[[3041 4973 3429 5974 7133 3245]
 [7372 5035 3604 5484 5612 4784]
 [8122 4964 2624 4963 7020 5949]] -> 4784

[[6 4 3 6 5]
 [8 4 6 2 3]] -> 5

[[50 21 38 43 64 23]
 [48 81 36 43 41 71]
 [54 34 65 65 63 21]] -> 71

[[525 410 231 339 984 997]
 [338 684 262 619 558 631]
 [550 476 348 687 503 664]] -> 631

[[ 19 154  61 207]
 [175 116  22   6]] -> 207

[[86 82 87 45 10]
 [31  6 79 59 91]] -> 10
---
[[131 108 106  84 177 111]
 [147 145 144 117 206 134]
 [152 173 157 115 155 167]
 [128 108 123  75 174 108]
 [130 104 129  62 185  97]
 [118 135 109 161 174 131]
 [135 130 138 126 120 127]
 [ 85 130  77 135 109 147]
 [ 86 127  85 186   0 164]
 [136 130 147 129 110 127]
 [135 128 136 128 115 129]] Out: 147

[[172  75  94  30  47  74  44 142  89 111  88  96 114  81]
 [116  52  47  84 146  81 120  20  65  74  80  86 110 178]
 [101 107  88  78  54  73  85  41  91  57 103  97  48 136]
 [ 32 122  76  97  57  57  65 193  75  95  63  83 133  38]
 [139  67  99  73  92 117 141 101 124  90  79  74  74  50]] Out: 116

[[ 25  -6  36   4   5  -7 -25  -6  43]
 [ 16  -5 -15  14  15  23  20  -1  36]
 [-12 -13 -23  27 -11   4   3  18  -4]
 [-15  33  27  30  44  20  40  43 -23]
 [-20   6   3  -2  -7  20  -6 -14   4]
 [ -8  20 -12  34  30   6  35 -13  34]
 [-22  44  18  17  -6  13  39 -12  44]] Out: 16

[[ 344  645   -1  344  281 -267   12   73  368 -523  250   15]
 [ 518  288 -124  116   17  -11  329  -38  514 -365  470 -210]
 [ -39 -406  190 -105  -93  489  293  141  -65  574   75   67]
 [ 764 -157 -258   93 -202  211  479  -30  756 -353  704 -314]
 [ 163   97   55   89   76  273  429   13  167  122  286  -32]
 [-121  177  318  522  387 -136 -488  471  -95  -48 -257  505]
 [  54  347  145   94  178   -9   91   83   50    7   62   56]
 [-401  -60  421  225  282  255 -115  354 -395  552 -311  453]
 [ -10 -240  217  132   61  254   -5  278  -15  306   -8  220]
 [ 132  -45  144  266  124   74  -95  280  137    2   57  201]
 [ 351  -80  -39  100  -23  335  504   14  356   38  448 -103]
 [-560  335  501  216  445   94 -160  294 -544  518 -431  490]] Out: 518

[[6736 2616 5734 7525 8636 3234]
 [6714 5936 5552 7025 6084 8756]
 [6506 2622 9037 8191 7795 4132]
 [4884 5496 8814 5559 8105 7055]
 [4550 2944 7080 4308 8062 2609]
 [2412 8945 5609 4201 2371 7892]
 [4731 7196 9175 8405 3969 2797]] Out: 6714
---
[[ 0.198  0.159 -0.049 -0.117  0.047  0.135  0.222]
 [-0.037  0.215 -0.054 -0.125  0.155  0.102  0.064]] yields 0.215

[[-179.858  163.808  -77.972  -47.173  125.588]
 [ -44.793   17.921  -32.522   12.402   -2.071]
 [ -54.519   30.128  -34.045    6.619   10.778]] yields 17.921

[[-1.3 -2.1  0.2 -1.7 -1.2 -0.6]
 [ 1.1  0.3 -1.3 -0.5  0.9 -1.8]
 [ 1.7 -1.8 -1.3  0.5  0.6  0.6]] yields 0.3

[[ 192.507  130.732 -213.493   -3.377  138.775   58.810]
 [  92.432   66.922 -120.656  -38.596   65.935   79.115]
 [ 153.122  128.118 -136.799   26.320  109.365  185.614]] yields 66.922

[[ 2.1  0.3 -0.3 -1.2 -1.3  0.4]
 [ 2.0  0.5 -0.3 -1.1 -1.6  0.5]] yields 0.5

[[-0.123 -1.479  0.663  0.295  1.095]
 [ 2.073  1.361  1.119  0.926  0.698]
 [-0.065 -1.128  0.762  0.586  1.110]] yields 1.361

[[-0.169  0.184 -0.015  0.028]
 [-0.066  0.010  0.169  0.178]
 [-0.019 -0.036  0.170  0.168]] yields 0.010

[[ 0.095 -0.006  0.082  0.214 -0.146 -0.112]
 [-0.094  0.171 -0.199  0.018  0.111 -0.032]] yields 0.171

[[ 112.37  -63.73  107.79 -116.77  128.26]
 [  55.61   23.78   71.11   43.00   -6.54]] yields 23.78
---
[-50.3,  54.1,  64.3,  38.9, -42.2, -39.2] → 64.3

[-55.7,  13.3,  14.1, -43.7,  -7.4] → 13.3

[ 41.7, -60.1,   8.8,  19.6,  14.2,  20.9,  -7.5] → 19.6

[-37.6, -45.4,   4.9,  -4.0,  -4.8,  -1.8] → 4.9

[ 62.9,  -5.8, -64.6, -17.0, -10.0,  16.5,  14.2] → -17.0

array([[ -1.9, -13.1,   1.6,  16.6,  -2.7,   3.7,  11.5],
       [-57.3, -59.8,  39.3, -34.3,   7.7,  14.1,  13.0]]) → -34.3
---
Input:
[[-12.2 -13.8   3.2  -2.4]
 [-33.3 -52.6   5.6  54.8]
 [ -1.7  -9.8  15.3   4.7]]
Output: 3.2

Input:
[[ 17.2  64.4 -60.1  54.6  29.3]
 [ 25.8 -49.5  12.9 -21.5 -18.2]
 [-32.3  17.4 -12.3  23.1 -13.8]]
Output: 54.6

Input:
[[-16.7  -7.2 -12.7  -3.0  63.8]
 [ 14.7  24.2  20.9  -0.9 -54.6]
 [ 25.2  12.6   9.1   4.7 -64.6]]
Output: -3.0

Input:
[[ -5.2 -18.5   6.6 -21.0   1.1]
 [-11.1  -8.7  17.2  63.4  22.4]
 [ 14.8  17.2 -13.3  25.3 -24.4]]
Output: -21.0

Input:
[[-29.9  57.4  49.7 -28.8  27.4]
 [-16.5  25.5 -50.2   6.8  26.6]
 [  5.0 -49.0  35.6 -19.0  34.7]]
Output: -28.8

Input:
[[-16.5 -25.8 -12.4  36.1  -5.4 -15.6]
 [ 14.3  14.9 -26.8 -18.7  23.0   3.1]
 [ 23.9  20.8  50.1  43.5   9.5  38.0]]
Output: -5.4
---
[ 12.609 -13.729  -5.380   2.838  -2.868] ans = 12.609
[ 0.049 -0.138 -0.152 -0.139  0.106  0.129] ans = 0.049
[-1.40 -0.59  1.70  0.06 -0.35] ans = -1.40
[ 0.10 -0.12  0.07  0.12 -0.02] ans = 0.10
[-1.1  1.0  1.3  0.0 -0.7] ans = -1.1
[  8.917  12.913  -3.676  11.316 -11.659 -10.815] ans = 8.917
[-0.01 -0.12  0.14 -0.09 -0.13] ans = -0.01
[ -9.91  -7.84  14.44 -10.30] ans = -9.91
[-12.34  -7.22  11.34  12.63] ans = -12.34
---
[ -6.7,   5.0, -59.0,  12.7,   7.2] Out: -6.7, 7.2

[-56.6,  16.5,   2.6, -10.0, -14.8,  22.4] Out: -56.6, 22.4

[-22.4, -37.8,  45.1, -29.7, -17.4,  63.8,  61.0] Out: -22.4, 61.0

array([[-23.0,  -6.0, -16.6, -50.4, -15.1, -46.5,  18.9],
       [-33.0,  -3.2, -17.7, -47.4, -12.8, -44.0,  18.9]]) Out: -23.0, 18.9

[-60.8, -40.6,  28.7, -33.4] Out: -60.8, -33.4

[ 19.4,  57.2, -31.1, -36.1, -29.8] Out: 19.4, -29.8

[ 16.6, -45.7, -62.5,   0.0] Out: 16.6, 0.0

[-51.4, -48.7, -53.2,   3.3, -30.5, -11.3] Out: -51.4, -11.3

[-47.5, -26.2, -34.3, -37.2, -34.8, -33.5] Out: -47.5, -33.5
---
array([[-39.2,  14.6, -47.3, -16.4, -30.2],
       [ -4.3, -20.5,  35.5,  57.8, -15.8]]) result: 57.8, 35.5

[-30.3, -10.9, -34.2, -24.7,  50.5] result: 50.5, -10.9

[58.5, 11.6, 63.3, -4.9] result: 63.3, 58.5

[ 48.6, -64.1,  11.8,  -9.0] result: 48.6, 11.8

[  6.7, -33.1,  48.4, -38.2, -11.4, -40.2] result: 48.4, 6.7

[  6.2, -22.5,   2.7,  11.0,  -5.7,  53.5] result: 53.5, 11.0

array([[-13.2,   9.6,  56.6,  10.4,  -2.8, -11.4, -19.9],
       [-10.4,  20.4,  -1.7,   3.6,   5.8,  21.4, -17.0]]) result: 56.6, 21.4

array([[-30.7, -28.0, -21.4,  50.0,  35.6, -41.1, -36.7],
       [-28.5,   5.2, -52.2,  33.5, -18.4, -48.2,  31.4],
       [-30.9, -30.5, -46.9,  52.0,  32.0, -50.5, -36.1]]) result: 52.0, 50.0
